One turn sends every row of this set to another row. A few are shown first. Where does it send the rows asked after them?
K_41: 2.209 -2.505 1.129 -2.112 -1.085 -1.428 0.877 1.265 0.958 0.437 -0.071
 2.314 2.030 -1.473
K_425: -1.025 0.937 0.334 -0.765 -1.320 -2.569 0.111 -0.059 1.975 3.167 1.548
 -2.100 -2.974 -0.085
K_161: 0.778 -0.618 -1.110 0.420 -2.410 -3.153 -1.638 1.712 2.609 -0.407 1.038
 -2.424 0.188 2.708
K_444: -2.697 0.820 1.766 -0.486 1.986 0.084 -3.040 0.638 1.747 -0.897 1.700
 0.044 -2.914 0.072
K_750: -1.596 0.309 -1.046 -2.933 0.389 -1.665 0.839 2.572 -0.163 1.980 -0.582
 -0.032 -3.986 3.511
K_751: 0.523 -3.363 -0.517 2.816 -1.740 -0.919 -1.540 2.002 0.979 -0.116 0.961
 -0.828 -1.957 -1.411
K_524: -1.430 0.856 -1.708 -5.969 -1.165 -0.114 -1.726 0.544 2.832 0.813 -0.896
 -0.198 -1.394 1.680
K_220: -1.813 -0.209 -1.271 -2.401 0.409 -0.897 0.299 1.063 -0.352 2.030 -0.181
 -1.886 -3.731 4.504
K_362: 0.913 -4.502 -0.136 -0.384 2.673 0.747 -1.484 2.553 -1.753 0.669 0.109
 0.781 1.771 -0.036
K_284: -0.542 0.765 0.701 -1.712 3.034 1.724 -0.397 2.797 1.581 -0.191 -1.100
 0.409 -0.259 -3.442
K_700: 0.762 -0.053 0.529 -1.080 2.294 2.317 -0.606 2.492 -0.026 -0.168 -2.032
 -0.207 0.284 -3.582
K_349: 1.563 -1.700 -3.251 -2.846 -0.413 -2.233 1.967 3.537 1.662 0.658 -2.230
 0.169 0.965 -0.548
K_637: -0.842 0.205 0.427 -3.689 1.394 -1.590 0.578 4.029 2.230 -0.113 1.069
 2.452 -1.542 -0.699
K_24: -0.777 -0.068 0.338 0.206 -1.619 -3.075 -2.319 2.460 2.895 -0.893 1.705
 -2.160 -0.329 2.272
K_571: 1.299 -3.566 2.162 -0.287 -0.717 -1.072 -1.110 -1.956 0.581 -0.038 1.081
 0.858 0.882 -0.774
K_137: 1.744 -0.706 -0.393 -0.776 1.490 3.182 -0.510 1.506 -0.503 0.360 -1.978
 -1.586 0.904 -2.750
K_113: -3.446 -1.846 -2.313 -2.727 2.126 1.668 -3.415 0.671 1.469 0.513 -0.476
 0.088 -3.677 0.019
K_926: 1.406 -1.598 -1.969 0.470 -2.418 -3.499 -0.855 1.230 1.448 -0.283 -0.404
 -2.379 1.417 2.259
K_655: -1.967 -1.963 -4.910 -3.723 2.181 0.496 -1.733 1.772 1.550 1.708 -2.060
 0.290 -0.856 -0.790
K_439: -1.066 -2.457 -0.330 0.232 -0.463 1.632 -4.147 -1.879 -0.347 0.723
 -0.056 -2.206 -1.558 1.585
K_541: 2.349 -2.981 1.691 -0.660 -0.863 -1.814 -0.357 -0.372 0.734 0.733 0.642
 1.832 1.485 -1.371
K_644: 1.679 -2.855 -2.526 -0.770 -0.787 -0.082 -0.359 0.100 -1.016 2.662
 -2.305 -3.251 1.368 1.262
K_10: -3.374 -2.147 -3.536 -3.835 2.352 1.360 -2.703 1.504 1.301 0.822 -1.326
 0.192 -1.809 -0.481
K_562: -0.997 -0.930 -1.274 -1.181 0.085 -0.495 -1.346 0.513 -1.286 2.417 0.116
 -3.057 -3.056 4.288
K_565: -0.338 0.024 -1.763 -3.262 3.470 0.642 -0.634 1.443 0.234 -1.643 -3.661
 -0.366 0.997 1.304

K_565 -> K_524
K_571 -> K_137
Now these:
K_637 -> K_444
K_284 -> K_113
K_541 -> K_700

